In the data rows, 128 means zero.
Some points, each followed by its number:
[127 145 118 119 128 134 127 102  92 126] 0
[ 92 129 164 101 146 190 127 128 182  92] 1
[147 120 136 150 127 126 120 106 162 171] 2
[151 155 105 128 137 130 161 127 112 154] 3
[107 126 112 159 126  95 118 117  86 116] 4
[ 92 182 119 172 146 110 127 146 137 136] 5
[125 106 105 110 104  98 102 103 114 135] 6
[181 120 128 136 129 110 136 128 182 199] 7
[128 129 128 136 200 190 127 137 110 110] 8
[ 74 164 173 128 120 181 145 164 146 119] 9
[163 120 128 202 102 102 134 160 136 161] 10
[119 111 110 128 120  92 119 119 101 110] 11
[126 144 161  93 104 143 143 136 103  91] 12
[107 120 120 135 153 145 117 186 123 101] 13
[119 146 164 128 155 146 145 137 110 154] 14
[ 74 146 119 119 120 137 119 164 164 127] 15
[ 74 138 146 110 173 155 136 119  75 110] 16
[154 138 120 110 112 119 127 118 110 136] 17
[119 102 110 119 129 128 110 101 146  92] 18
[119 162 154  86 130 137 129 110 129 162] 19
[135 103  86 103 104  85 101 113 134 141] 20
[101 146 128 136 120 119 145 137 128 110] 21
[154 120 101 101 129 119 145 128 137 145] 22
[ 56 102 164 119  93 155 145 128  75 110] 23
[170 156 111 154 104  84 136 135 119 146] 24
[137 146 155 136 120 110 119 128 155 154] 25
[163 123 136 114 121 134 152 128 202 201] 26
[119 173 119 154 138 110 119 128 146 136] 27
[128 138 137 128 102 101 101 110  84 110] 28
[110 138 128 136  93 119 136 119 119 101] 29
[151 154 105 135 185  95 160 135 136 176] 30
[128 102 110 101 111 101 101 101 110 136] 31
[128 111 110 128 120 110 101 101 110 136] 32
[129 143 163  94 108 147 147 140 106 102] 33
[ 85 126 152 135 135 168 151 134 136 110] 34
[ 85 127 145  95 111 138 119 112  96  92] 35
[151 154 103 125 138 130 162 129 110 154] 36
[190 155 173 119 146 190 119 146 137  74] 37
[ 85 152 128  94  98 129 128 130 154 131] 38
[137 138 137 128 102 146 127 181  92  92] 39
[145 120 128 119 120 128 127 128 182  92] 40
[ 89 111 150 142 128 174 119 152 130  80] 41
[137 129 110 154 120  92 119 119 101 119] 42
[101 129 146 119 146 172 127 146 101  74] 43
[110  93 119 145 111 137 145 146 128 119] 44
[137 111 119 101 129 110  92 110 119 136] 45
[172 121 126 145 136 117 160 101 194 212] 46
[ 84 102 120 103 129 145 127  94  87  96] 47
[137 110 119 129 138 150 133 136 161 153] 48
[ 83 138 155 163 111 164 136 146 110  74] 49
[110 120 101 101 102 110 110  92 128 119] 50
[102 120 145 138 122 131 110 158 119  84] 51
[119 129 128 136 120 146 145 146 208 119] 52
[119 101 136 136 121 136 119 111 120 152] 53
[137 146 110 119 111 101 145 137 137 154] 54
[107  94 112 118 104 113 110 103 121 116] 55
[134 120 119 142 103 110 127 143 175 126] 56
[101 102 110 101  93 119 119 101 101 127] 57
[119 120  84 136 146  92 101 101  92 119] 58
[128 138 146 119 102 164 163 137  75 101] 59
[110  93 128 128 138 137 119 155 101  83] 60
[145 173  93 128 155 101 154 119 137 136] 61
[119 155 173 101 164 190 181 181 146 154] 62
[119 138 101 163 155 110 136 128 101 127] 63
[134 135 128 110 103 120 126 111  92  91] 64
[168 113 139 158 103 123 120 160 136 134] 65
[208  75 101 145 120 110 136 137 244 216] 66
[109 152 145 136 127 168 119 118 127 102] 67
[112 127 145 145 144 161 135 146 135 110] 68
[110 173 137 101 129 155 136 146 137 119] 69
[144 130 140 117 149 117 120 130 195 187] 70
[214 127 112 128 139 104 160 136 231 206] 71
[145 128 105  97 141 153 144 120 113 149] 72
[177 112 112 153 144 104 137 153 162 143] 73
[116 136  96 121 137  98 144 120  81 108] 74
[127 145 120 128 120 120 134 130 143 118] 75
[ 92 129 110 154 111 101 101 110 119 101] 76
[ 56 120 164 110 146 172 101 146 182 101] 77
[154 164 128 199 164 137 110 155 173 154] 78
[137 120 128 110 129 110 101 110 128 145] 79
[101 111 119 119 129 128 136 128 119  83] 80
[145 129 164 163 173 181 136 164 164 199] 81
[ 92 138 173 101 102 164 119 119 173 101] 82
[110 129 146 101 120 137 127  92 128 154] 83
[181  93 164 172 102 137 127 172 128 136] 84
[110 111 119 110 155 137 119 137  92 101] 85
[ 96 110 127 121 104 117 101 111 117  69] 86
[ 74 145 142 110 104 136 112 122 132  90] 87
[119 111 137  83 120 137 127  92 119 110] 88
[ 83 144 137 115 103 155 112 110 119  75] 89
[ 94 121 169  97 113 150 126 144 101 129] 90
[171 146 152 153 106 135 138 161 121 131] 91
[110 129 101 110 138 137 145 146  92 136] 92
[119 146 110 110 120 119 145 110 101 119] 93
[ 74 129 173 128 129 190 145 137  75 101] 94
[119 123 128 114 132 126 147 122 106 103] 95
[114  94 126 111 120 124 143 134 129 154] 96
[134 110 103 109 101  86 102 111 101 127] 97
[ 83 138 146 163 129 181 145 155 128  74] 98
[101 120 155 199 155 190 119 164  84 101] 99
[137 102 110 128 111 137 136 155 110 119] 100
[152 127  96 113 131  94 139 112 145 161] 101
[110 120 146 136 120 128 101 146 128 145] 102
[144 135 111 143 134  95 102  96  85 119] 103
[ 74 164 155 136 173 164 136 155  92  92] 104
[138 146 155 138 122 116 120 130 154 149] 105
[186 157 145 136 130 119 136 135 148 140] 106
[105 130 154 159 113 170 155 163 120 105] 107
[128 146 119 119 129 137 127 101  92 127] 108
[137 111 128 110 155 119 145 110 155 172] 109
[ 96 136 144 113 123 152 112 129 179 113] 110
[103 128 129 138 112 133 129 122 143  91] 111
[190 129 128 101 129 155 163 110 164 136] 112
[ 92 111 137 128 120 137 119 128 110 110] 113
[111 136 105 154 146 115 127 124  77 117] 114
[128 138 137 199 182 146 101 164 110 154] 115
[163 102 110 136 138 128 136 137 164 101] 116
[103 175 119 135 163 128 146 172 103 143] 117
[ 74 111 128 101 138 172 110 128 137  83] 118
[159 119 128 112 103 125 117 102 118 133] 119
[137 111 119 128 138 155 136 137 164 154] 120
[145 111 137  92 129 146 127  92 155 119] 121
[128 129 146 119 120 110 110 101 155 181] 122
[190 129 119 101 120 110 181 128 235 208] 123
[137 129 128 163 120 137 163 164 137 154] 124
[ 91 154 136 116 105 145 135 133 178 106] 125
[163 129 110 163 138  66 101 110 110 154] 126
[154 120 101 136 129  83 136 119 128 154] 127
[150 129 131 126 129 114 129 113 144 131] 128
[ 84 112 155 142 129 180 119 152 126  78] 129
[144 119 143 168 127 178 126 153 118 126] 130
[ 83 120 145 110 113 138 127 103  84 100] 131
[137 129 137 110 111 101 119 119 119 127] 132
[137 146 137 154 129 101 127 119 119 136] 133
[181 155 110 136 173  83 154 119 146 163] 134
[ 92 120 128 110 111 119 101 128 101  83] 135
[120 128 127 119 120 110 127 117 126 120] 136
[119 138 136 125 145 136 151 102 133 141] 137
[119 102 128  74 129 155 154 137 128 154] 138
[128 164 137  74 120 164 136 155 182 119] 139
[153 129  94 129 147  92 143 103 144 171] 140
[ 83 155 182 145 146 172 181 155 155 136] 141
[103 104 119  78 113 117 101  95 102 138] 142
[119 146 119  83 120 110 101 119  84 101] 143
[140 127 119 128 111 125 120 117  81 106] 144
[161 139 126 136 114 110 104 110 150 120] 145
[110 120 155  83 138 146 101 119 128 136] 146
[110 111 146 110 120 146 154 128 101 145] 147
[112 103 110 129 118 101 127 143 124 145] 148
[126 127 110 171 135  68  87  79  76 135] 149
[142 131 139 121 148 115 118 129 185 184] 150
[151 128  95 126 143  95 145 104 142 168] 151
[170 195 128 211 211  93 152 134 143 185] 152
[ 65 138 173 181 173 181 110 146 110  74] 153
[128 138 119 136 138 110 110 128 101 145] 154
[147 154 112 129 153  98 145 120 124 167] 155
[ 83 129 155 136 138 172 154 137 137 110] 156
[172 111 182 101 120 164 119 137 226 127] 157
[ 92 120 146 119 129 137 101  92 119 101] 158
[ 83 146 137 119 102 155 110 110 119  74] 159
[ 92 155 137 119 102 146 136 137 182 110] 160
[217 120 119 163 155  92 119 119 199 208] 161
[119 120 137 128 111 110 119 137 110 136] 162
[209 138 104 138 161  95 154 120 183 191] 163
[152 104 144 128 187 160 164 178 171 227] 164
Which two points above are nearest to each new point? Their numbers follow each, nearest first.
[128 182 128 181 138 101 145  92 173 145] ~ 27 5
[145 173 110 128 138 101 119 155 101 127] ~ 154 133
[190 146 182 101 164 181 127  92 199 119] ~ 157 112
[ 76 128 151  76 110 160 127 110 106 110] ~ 35 131
[ 77 145 120 121 120 135 117 161 164 129] ~ 15 38
[ 68 129 136 120 129 135 103 126 168 103] ~ 110 87
[119 188 110 136 171 125 185 177 101 155] ~ 117 36
[142 154 122 152 130 115 150 139 147  93] ~ 75 21
[148 138 127 136 185 134 161 138 138 178] ~ 30 155
[217 138 101 136 164  92 154 119 190 199] ~ 163 161
[ 92 146 173 101 146 181 145 137 155  65] ~ 1 156
[135 162 112 151 201 113 169 153 127 183] ~ 30 155
[217 146 119 119 146  92 145 101 199 172] ~ 163 71
[172 138 119 181 129 101 172 137 164 154] ~ 73 10
[199 146 110 154 164  92 136 119 119 154] ~ 134 155
[ 92 119 145 119 127 136 101  94 119  98] ~ 158 113
[114 110 145 136 126 152 117 104 119 127] ~ 53 113
[ 91 103 119 131 138 137 110 143 110 115] ~ 113 85
[172 155 119 110 120 110 127 119 110 110] ~ 17 132
[109 118 120 103  94 111 110 127 104 101] ~ 135 57
[109 180 131 124 127 140 136 131 132 101] ~ 69 21
[148 171 119 160 155 118 179 118 155 128] ~ 61 3
[145 129 110 128 120  83 110  92 101 127] ~ 103 32
[118 133 152  87 122 136 113  87 127 152] ~ 83 19
[152 129 128 129 127 113 127 111 142 133] ~ 128 145
[ 94 139 126 129 113 126 138 136 127 101] ~ 21 111
[172 196 128 210 210  94 155 138 145 185] ~ 152 30
[137 102  93 119 129 119 145 137 119 119] ~ 100 22
[179 147 102 147 155  85 136 119 139 161] ~ 134 140
[119  93 101 163 102 101 136 155 119 101] ~ 44 100
[135 129 110 126 137  87 113 129 109 152] ~ 154 127
[ 92 146 137 101 164 128 145 110  84 119] ~ 16 95
[126 112 129 134 111 111 117 118 110 129] ~ 162 136
[ 92 138 155 128 146 155 136 110  84 119] ~ 16 131
[ 86 120 145 110 111 136 127 103  83 101] ~ 131 35
[ 85 118 145 109 112 136 128 103  88 103] ~ 131 35
[172 102 119 119  93 137 110 137 119 154] ~ 119 17
[128 120 137 101 120 119 145 119 137 163] ~ 96 83
[135 136 128 110 103 118 127 110  93  94] ~ 64 144
[128 146 173 110 138 164 119 119 137 110] ~ 67 146
[149 129 155 223 144 188 152 193 159 168] ~ 81 78
[145 110 108 151 102  92 117 102 187 137] ~ 56 145
[134 128 121 128 128 128 151 122 144 108] ~ 75 128
[111 169 136 101 127 149 134 143 138 118] ~ 69 75
[116 128 129 133 103 113 117 143 101 141] ~ 162 154
[110 120 119 136 155 146 119 190 119 101] ~ 13 60
[ 65 146 146 110 102 137 110 119 128  83] ~ 87 89
[ 95 113 138 101 132 164 161 145  96 140] ~ 147 138
[154 129 199  83 138 190 101 146 199  92] ~ 157 1
[ 74 191 190 145 102 190 145 164 217 119] ~ 9 160
[115 106 128  80 127 152 152 138 129 150] ~ 138 96
[ 74 111 173 101 120 155 136 146 110 110] ~ 90 23
[101 120 173 163 111 172 145 128 101 127] ~ 107 34
[181 111 119 172 209 146 145 146 190 225] ~ 164 81
[119 155 155 136 120 181 163 146 208 110] ~ 52 160
[ 83 102 128 101  93 128 110 128  92  83] ~ 135 35
[110 111 119 181 146 110 127 146 119 145] ~ 63 148
[112 153 144 135 130 169 118 120 124 101] ~ 67 68
[ 83 164 155 128 138 164  92 137 235 136] ~ 110 77
[110 120 128 110 129 128 145 119 101 101] ~ 95 80
[ 83 129 164 136 146 217 145 146  92  92] ~ 94 43
[119 120 128 163 102 119 101 137 173 110] ~ 56 111
[145 138 146 128 138 164 110 172  66 110] ~ 39 43
[145 168 109 126 136 102 118 151 103 127] ~ 154 17
[ 80 166 168 127 123 176 147 161 143 121] ~ 9 156
[145 155 155 199 120 199 199 208 110  92] ~ 107 98
[119 155 155  92 129 128 136 119 146 163] ~ 19 83
[103 113 126 134 123 145 153 130  91 128] ~ 147 95
[ 94 145 135 101 160 127 141 111  87 120] ~ 16 95
[103 120 127 147 104 148 116 116  91  87] ~ 113 131
[ 74 129 146  83 146 146 127 110 110  83] ~ 35 118
[154 129 128 128 129 110 127 110 146 136] ~ 128 145
[120  87 117 126 103 125 125 160 101 118] ~ 100 44
[182  96 162 170 103 137 129 168 137 136] ~ 84 65
[119 136 103 117 119 102 142 127 127 145] ~ 54 136
[135 106  90 100 105  87 102 110 136 146] ~ 20 6
[101 111 128 128 120 146 154 128  92 127] ~ 147 95
[137 111  94 103 103  76 103 118 135 152] ~ 20 6
[154 120  93 110 129  92 136 110 146 163] ~ 101 151
[103 123 153 193 157 186 122 165  86 106] ~ 99 153
[190 120 128 101 102 119 136 119 182 145] ~ 112 128
[119 111 119 110 155 119 145 110 137 154] ~ 109 137
[144 137 128 151 136 145 126 134  85 100] ~ 144 114
[154 129 155 234 146 190 154 199 164 172] ~ 81 78
[128 111 110  74 120 137 145 101 101 110] ~ 88 95
[119 164 137 154 155 146 127 110 119 110] ~ 67 137
[137 111 137 119 155 155 154 172 208  92] ~ 52 40
[109 161 145 118 128 160 126 125 135  85] ~ 67 69
[101 146 110 119 129 119 145 137 119 127] ~ 21 93
[145 126 101  94 137 152 145 117 112 147] ~ 72 22
[108 139 136 142 134 128 103 111 113  94] ~ 158 113
[110 111 146 101 173 164 110 110 173 101] ~ 1 110
[119 129 155  83 120 137 110  83 128 154] ~ 83 146
[124 132 122 100 108 143 136 120  85 103] ~ 64 144
[137  93 128  92 120 128 154 119 164 181] ~ 109 96
[129 164 129 114 171 130 162 179 123 180] ~ 117 30
[154 138  93 128 120 101 136 155 137 154] ~ 54 127
[110 129 137 128 146 137 110 128 119 119] ~ 113 102
[126 136 138 194 180 147 102 161 113 149] ~ 115 78
[120 111 119 109 118 127 127 102 158 110] ~ 18 121
[110 182 119 181 146 110 136 137 128 119] ~ 5 27
[ 92 120 119 119 102 119 110 110  84  92] ~ 135 131
[134 137 129 107 107 122 127 111  94  91] ~ 64 144
[ 65 164 146 145 129 172 145 164 146 101] ~ 9 98
[166 129 161 138 155 160 112 178 132 115] ~ 130 68
[118 118 145 110 103 169 170 153 120 129] ~ 147 33
[144 113 143 136 138 118 144 126 133 152] ~ 128 109
[182 153 171 119 146 188 118 145 133  75] ~ 37 67
[137 138 137  92  93 128 127 110  92 110] ~ 64 144
[103 111 119 117 125 127 135 126 119  87] ~ 80 95
[117  88 122 129 106 133 126 164 105 117] ~ 100 44
[199 111 119 145 129  92 154 146 182 145] ~ 73 7
[ 70 104 129 112 137 152 118 118 142  84] ~ 118 80
[105 119 128 143 101 153 119 120  95  87] ~ 113 29
[119 164 164 128 138 155 110 128 128  83] ~ 67 43
[ 79 145 159  93 103 160 137 152 127 119] ~ 90 9
[119  84 119 128 102 128 127 164 101 119] ~ 100 44
[156 109 120 126 127 134  96 137  88 115] ~ 144 100
[ 74 129 146 128 164 128 145 119 128  74] ~ 80 34
[122 132 119 157 108 117 154 152 120 138] ~ 124 21
[101 129 173 181 120 164 145 137 119 136] ~ 107 68
[181 164 119 255 227 128 127 172 137 216] ~ 152 78
[101 154 137 136 113 136 150 145 119 111] ~ 21 29
[179 147 102 144 155  86 139 120 137 163] ~ 134 155
[125 122 113 117 121 123 113 130  91 110] ~ 144 11
[ 92 120 128 136 102 128 119 128 119 119] ~ 113 29
[151 157 161 156 146 143 145 168 173 203] ~ 81 150
[110  95 128 131 134 133 119 154 104  84] ~ 60 51
[190 111 110 145 146 119 145 155 173 172] ~ 73 7
[137 149 129 112 109 123 105 120 103 102] ~ 64 144
[138 111  94 103 102  76 102 120 137 154] ~ 20 6
[108 112 120  84 103 121 136 112 110 134] ~ 57 142
[134 129 155 112 113 172 150 137 115 108] ~ 33 12
[119 111 137 119 138 119 136 110 137 127] ~ 136 128
[120 144 109 109 118 118 142 111 103 120] ~ 93 0
[ 92 119 159  84 112 176 153 153  79 125] ~ 90 147
[155 150 128 123 134 119 123 106 110 133] ~ 17 0
[154 146 119 128 138 119 136 128 146 181] ~ 155 151
[137 111 101 163 102  83 127 119  92 136] ~ 42 4
[110 129 110 163 129  92 119 119  84 119] ~ 4 114
[199 120 173 181 138 155 127 172 146 136] ~ 84 91
[135 128 136 110 111 102 118 118 118 127] ~ 132 136
[ 67 129 145 120 110 155 104 120 145 101] ~ 87 89
[ 99 120 127 136 106 127 119 126 122 120] ~ 113 29
[110 155 128 145 111 137 172 137 119 110] ~ 21 29
[137 102 110 119 120 128 101 119  84 110] ~ 144 32
[119 155 137  83 155 128 101 110 119 119] ~ 146 143
[119 129 128 136 102 110 119 146 101 145] ~ 162 154
[ 74 129 173 136 111 172 154 155  92 110] ~ 94 107
[ 91 119 159  86 111 176 150 154  74 123] ~ 90 94
[145 120 110 136  93 110 145 119 182 119] ~ 56 40
[109 127 145 117 178 162 127 125 101  68] ~ 43 85
[101 102 119  74 111 119 101  92 101 136] ~ 142 57
[151 170 137 103 127 127 134 126 109 116] ~ 17 108
[146 174  94 127 154 104 154 121 135 134] ~ 61 155
[ 88 122 135  83 121 142 102 101 106  89] ~ 35 158
[181 111 164 163 138 190 136 190 137 110] ~ 130 84
[154 129 119 181 138 137 190 164 190 181] ~ 124 73
[ 83 120 146 110 111 137 127 101  84 101] ~ 131 35
[116 129 187 126 161 220 143 143 168 115] ~ 1 156
[152 153 103 135 186  94 160 137 135 177] ~ 30 134
[152 128 130 126 127 111 127 111 144 136] ~ 128 145
[140 114 138 120 153 152 153 170 204  95] ~ 52 40
[145 129 128 145 138 137 127 110 164 199] ~ 2 150
[156 130 119 170 115 113 130 128  95 121] ~ 42 133
[154 146 128 128 120 101 127 155 146 119] ~ 75 128
[161 111  93 135 120  94 135 118 121 152] ~ 127 101
[145 138 110 145 138  92 101  92  84 119] ~ 103 42
[104 132 128 114 162 134 143 126 137  70] ~ 80 95
[137 120 146 110 164 172 145 110 110  74] ~ 43 95
[198 104 126 173 167 110 119 145 187 206] ~ 161 7
[132 136 130 109 104 122 126 110  91  93] ~ 64 144
[172 209 164 145 120 190 154 181 137  92] ~ 37 91
[154 120 120 142 137 112 157 119 143 124] ~ 128 116
[119 111 110 101 120 119 127 119 128 127] ~ 136 50
[145 120 137 145 129 128 119 101 164 172] ~ 2 122
[181 111 110 154 146 101 136 155 164 145] ~ 73 116
[171 152 113 152 104  87 135 136 121 145] ~ 24 127
[154 129 119 172 111 110 127 128  92 119] ~ 42 133
[145 111 110 119 102 146 136 137  92 119] ~ 100 144
[ 92 155 128 145 138 119 127 146 128 127] ~ 21 5
[208 191 146 163 173 146 163 137 119 154] ~ 106 3
[128  93 128 136 138 128 154 119 173 190] ~ 109 48
[119 129 128 119 120 110 127 119 128 119] ~ 136 132
[ 82 145 120 120 121 134 117 162 167 134] ~ 15 38
[119 111 137  92 102 155 154 110 110 101] ~ 88 95
[149 101 144 127 184 159 158 175 167 225] ~ 164 81
[114 135 130 118 154 132 112 138  92 117] ~ 85 154
[136 130 110 131 139  83 110 126 109 152] ~ 154 127
[190 138 137 136 102 119 136 137 155 154] ~ 106 65
[161 111  94 102 120  78 127 108 154 160] ~ 101 151
[151 111 137 158 136 121  94 136 153 158] ~ 2 105
[119 164 155  83 129 137 127 110 128 163] ~ 19 83
[ 77 129 144  84 143 146 128 111 108  84] ~ 35 131
[110 111 128 119 111 137 127 119  92 119] ~ 113 95
[ 86 153 177 145 143 168 175 152 152 136] ~ 141 9
[187 111 112 144 147 119 145 152 171 172] ~ 73 7
[ 83 146 110 145 129 119 119  92 119  92] ~ 76 111
[128 146 128 163 155 146 154 110 119 127] ~ 137 63
[169 147 154 154 104 139 138 162 116 128] ~ 91 65
[ 73 147 143 110 104 134 112 123 132  90] ~ 87 89
[190 120 146 119 120 128 119 137 155 145] ~ 106 128
[100 112 120 117 126 130 136 128 122  84] ~ 80 95
[172 138 110 101 111 119 119 128 110 119] ~ 17 119
[154 120 119 145 138 110 163 119 146 127] ~ 128 116
[110 155 146 136 129 172 119 119 128 101] ~ 67 68
[164 119 103 111  96 101 110 127 147 182] ~ 101 20
[121 138 130 121 128 137 144 153  76 127] ~ 92 95
[163 173 137 154 155 101 136 110 101 127] ~ 133 155
[142 129 109 136 114 120 144 127 145 119] ~ 75 128
[159 104 145 167 111 122 111 135 119 134] ~ 65 84
[101 123 169 161 115 169 145 131 101 129] ~ 107 34
[ 74 138 137 136 138 128 110  92 119  83] ~ 158 159
[117 154 138  83 152 129 100 111 124 117] ~ 146 143
[110 111 146 110 120 128 136 137 146 163] ~ 96 102
[154 155 164 154 146 146 145 172 173 208] ~ 81 164
[145 191 128 208 173  92 127  92 119 163] ~ 152 27
[129 129 128 137 153 128 147 105 120 154] ~ 137 155
[145 200 164 172 146 146 119 128 146 119] ~ 27 78
[154 129 128 154 138 119 110 155 137 136] ~ 65 73
[103 144 129 136 120 119 145 136 131 111] ~ 21 75
[137 129 119 128 129 128 154 119 146 110] ~ 75 128
[137 120 119 136  93 128 127 128  92 110] ~ 144 64
[119 102 137 136 120 137 119 110 119 154] ~ 53 96
[144 128 150 113 145 143 119 136 182  93] ~ 40 110
[177 162 122 255 220 132 128 173 136 207] ~ 152 78
[154 129 146 128 138 137 101 119 110 101] ~ 144 119
[152 131 125  96  99 110 136 120 117 154] ~ 17 132
[119 138  93 119 138  92 145 119  75 110] ~ 74 93
[128 155 119 163 164 110 127 128 101 145] ~ 63 154
[145 138 128 154 138 146 127 137  84 101] ~ 144 114
[137 138 128 110 102 119 127 110  92  92] ~ 64 144
[154 104 118 121 122 135  96 134  86 113] ~ 144 100
[ 65 129 146 119 111 155 101 119 146 101] ~ 87 89
[127 103 136 110 136 111 119 102 136 162] ~ 79 109
[137 146 146 119 173 164 119 146 110 119] ~ 8 14
[150 126 152 224 143 186 151 191 161 167] ~ 81 78
[128 129 128 135 113 144 143 126 134 120] ~ 75 111
[145 138 146 119 111 172 181 128 199 119] ~ 52 112
[154 173 110 172 182 119 163 146 208 163] ~ 78 30
[137 200 137 145 146 164 181 155 101 119] ~ 117 69
[190  84 128 119  84 137  92 146 155 145] ~ 65 119
[ 53 103 154 112 136 180 144 146  84  92] ~ 94 23
[145 129 161 158 169 176 136 160 163 197] ~ 81 164
[199 186 145 159 171 146 158 136 117 149] ~ 106 3
[110 120 155 172 146 164  92 146  66 110] ~ 99 130
[ 94 139 129 126 110 129 138 136 127  99] ~ 21 111
[117 160 103 152 145 103 161 126 117 111] ~ 63 21
[141 171 122 161 157 122 174 118 152 124] ~ 61 27
[159 104 101  97 110 125 143 119 153 152] ~ 22 101
[161 127 129 161 170 111 125 143 147 175] ~ 73 30
[126 153  85 154 169 101 127 126  93 143] ~ 63 114
[ 92 102 119 136 138 137 110 146 110 119] ~ 113 60
[163 155 173 154 120 155 119 155 101 110] ~ 91 130
[176  95 161 168 104 137 127 170 125 133] ~ 84 65
[145 129 101  92 138 155 145 119 110 145] ~ 72 22
[154 138 119 119 120 119 127 128  92 136] ~ 17 144
[123 127 128 143 104 127 138 135 122 106] ~ 29 21
[159 128 137 166 134 136 152 118 153 160] ~ 2 124
[ 92 136 154 126 145 155 136 111  84 116] ~ 16 131
[145 168  92 126 152 100 151 119 136 136] ~ 61 155
[128 146 128 172 129 119 119 110 119 119] ~ 133 42
[ 74 155 173 136 102 181 154 164 164 101] ~ 9 156
[154 155 101 136 191  92 163 137 137 181] ~ 30 134
[ 83 156 178 144 144 170 176 152 157 134] ~ 141 9
[128 129 119 154 164 119 136 137 110 145] ~ 63 154
[102 111 136 161 127 159 133 134  85 103] ~ 113 49
[102 102 111 102  95 118 119 101 102 126] ~ 57 55
[ 83 102 119 101 129 146 127  92  84  92] ~ 47 131
[155 102  85 158 111  62 120 127 138 129] ~ 127 42
[119  93 119 136 111 128 145 155  84  74] ~ 60 80
[163 146 110 110 129 101 136 128 110 127] ~ 17 22
[101 138 110  83 164 137 119 110  92  83] ~ 85 47
[118 138 137 142 145 145 127 153  90 143] ~ 14 154
[106 111 121 110 156 139 118 135  95  97] ~ 85 60
[142 112 112 116 112 137 127 136 124 124] ~ 100 17
[110 182 101 199 173  92 119 164 128 127] ~ 5 27
[122 122 119 129 112 104  87 103 109 128] ~ 32 6
[110  93 119 136 102 137 127 137 110 119] ~ 44 100
[172 111 135 161 102 120 122 164 138 135] ~ 65 84
[119 111 119 110 120 128 127 101 164 110] ~ 18 121
[146 114 110 119 104 145 138 136  94 121] ~ 100 144
[180 138 136 134 111 142 127 136 122 115] ~ 91 106
[172 129 119 136 129 110 127 128 182 190] ~ 7 150
[111 118 143 103 128 136 144 146 103 133] ~ 147 90
[168 103 119 175 153 103 135 127 150 168] ~ 73 2
[136 128  97 109 114  97  93 117 106 109] ~ 97 6
[161 119 137 110 121 135 152 126 203 204] ~ 26 7
[ 73 127 135 120 129 133  99 127 171 107] ~ 110 15
[145 138 128 136 191 137 163 137 137 181] ~ 30 155
[119 146 141 154 141 117 119 104 123 143] ~ 133 154
[125 146 122 124 121 122 136 127 142 118] ~ 75 136
[163 120 119 163 129  92  92 119 101 154] ~ 126 42
[163 120 137 110 120 137 154 128 208 208] ~ 26 7
[135 113  87 187 154 103 109 127 119 133] ~ 63 42
[128 129 119 136 129 110 136 119 119 119] ~ 136 75
[101 129 128 110 164 137 145 128 137  65] ~ 80 95
[172  93  93 154 129 101 127 164 164 163] ~ 73 127
[138 120 129 115 129 108 103 113 131 143] ~ 79 45
[ 82 128 166 136 145 214 145 146  94  94] ~ 94 43
[126 163 127 112 170 127 159 178 120 178] ~ 117 30
[110 120 119 119 102 128 127 101 101 119] ~ 57 55
[ 83 129 146  92 111 137 119 110  92  92] ~ 35 131
[ 83 129 146 119 155 164 145 119 101 127] ~ 16 34
[137 111  93 101 102  75 101 119 137 154] ~ 20 6
[102 104 124 102  96 121 119 120 103 122] ~ 57 55
[163 120 128 110 102 128 119 101 119 136] ~ 119 17
[ 92 138 128 128 111 128 136 137 128 101] ~ 21 111
[110 129 119 119  93 119 127 110 155  92] ~ 111 29
[ 85 129 154  76  94 171 135 160 117 101] ~ 90 33
[ 96 112 130  93 105 138 119 112  99 100] ~ 35 131
[154 102 119 119 120 137  92 137  84 110] ~ 144 100
[167  95  95 150 127 104 128 162 161 159] ~ 73 127
[ 83 155 164 128 111 181 145 164 146  92] ~ 9 156
[119 129 164 145 146 172 136 146 164 110] ~ 68 156
[181  93 110 181 155 119 145 128 155 163] ~ 73 2
[154 129 133 125 111 141 103 123  72  87] ~ 144 64
[101 102 128  83 120 146 127 110 119 136] ~ 88 142
[120 128 151 121 129 125 101 111 135 137] ~ 79 102
[145 102 101 128 120  92 136 128 128 136] ~ 127 148
[101 111 110 101  84 137 119 119 119 110] ~ 57 55
[107 120 134  95  97 117 130 111 131 124] ~ 136 50
[154 126 125 152 137 117 108 153 138 138] ~ 65 73
[142 127 110 135 110 117 143 126 141 117] ~ 75 128
[142 134 145 129 136 163 111 170  69 110] ~ 39 43
[154 173 137 101 129 128 136 128 110 119] ~ 17 108
[110 146 128 119 155 137 154 190  92 163] ~ 117 92
[163 111 128 136 102 137 136 119 119 136] ~ 119 17
[142 138 147 124 137 162 111 171  71 113] ~ 39 43
[172 155 110 154 102  83 136 137 119 145] ~ 24 127
[129 145 168 110 137 157 119 119 137 112] ~ 67 146
[167 104 119 178 155 102 136 129 150 169] ~ 73 2
[149 145 130 125 123 106 129 152 146 117] ~ 75 128
[101 155 137 136 111 137 154 146 119 110] ~ 21 29
[146 111 114 117 105 145 135 136  97 122] ~ 100 144
[168 134 110 101 111 121 119 127 109 119] ~ 17 119
[ 56 129 137 101 182 181 136 128 128  74] ~ 118 43
[149 171 112 127 137 101 120 152 106 129] ~ 154 133
[109 145 120 134 162 121 154 152 108 149] ~ 117 92
[110 111 120 111 153 136 118 136  92 102] ~ 85 60
[ 92 120 182 217 209 244 110 199 190 145] ~ 81 99
[128 138 119 128 102 119 127 128 155 110] ~ 75 56
[ 92 138 146 110 120 155 110 128 182 110] ~ 110 125
[181 102 101 154 129 128 110 146 164 199] ~ 7 73
[113 154 143 135 129 168 120 119 127 104] ~ 67 68
[142 120 137 142 130 127 118 104 159 166] ~ 2 122
[ 92 111 128 110 102 128 127 119 155 101] ~ 111 87
[145 129 110 136 111 119 145 128 146 119] ~ 75 128
[114 120 153 171 150 161  95 147  75 116] ~ 99 130
[138 103  86 104 106  83 111 119 122 131] ~ 20 97
[119 152 138  87 154 127 103 110 119 121] ~ 146 19
[172 102 119 181 155 101 136 128 155 172] ~ 73 2
[158 103 112 138 138 133 138 139 162 100] ~ 116 40
[137 120 119 145 102 110 127 146 182 127] ~ 56 40
[153 121  94 114 129  91 135 110 142 161] ~ 101 151
[ 92 129 137 119 129 137 127 110 110 119] ~ 113 158
[156 108 147 168 112 123 112 140 122 134] ~ 65 84
[101 129 155  74 102 137 127 146 101 127] ~ 90 33
[145 146 101 128 138  75 127 128 119 136] ~ 127 155
[181 138 137 145 120 146 136 146 119  92] ~ 91 65
[156 111 143 118 139 134 121 118 149 142] ~ 128 48
[184 135 136 136 105 120 136 138 154 150] ~ 106 65
[145 146 146 119 120 128  83 101 119 154] ~ 79 119
[154 129 137 128 111 146 101 119  66  83] ~ 144 64
[ 94 131 163 113 132 163 143 146 120  69] ~ 43 129
[225 137 128 142 144 121 127 111 159 142] ~ 106 73
[ 96 131 110 154 113 101 104 109 119 103] ~ 76 4
[128 129 147 118 119 115 113 104 152 176] ~ 122 25
[109 129 136 128 144 136 111 127 121 117] ~ 113 136
[110 129 103 106 136 137 144 143  95 137] ~ 92 93
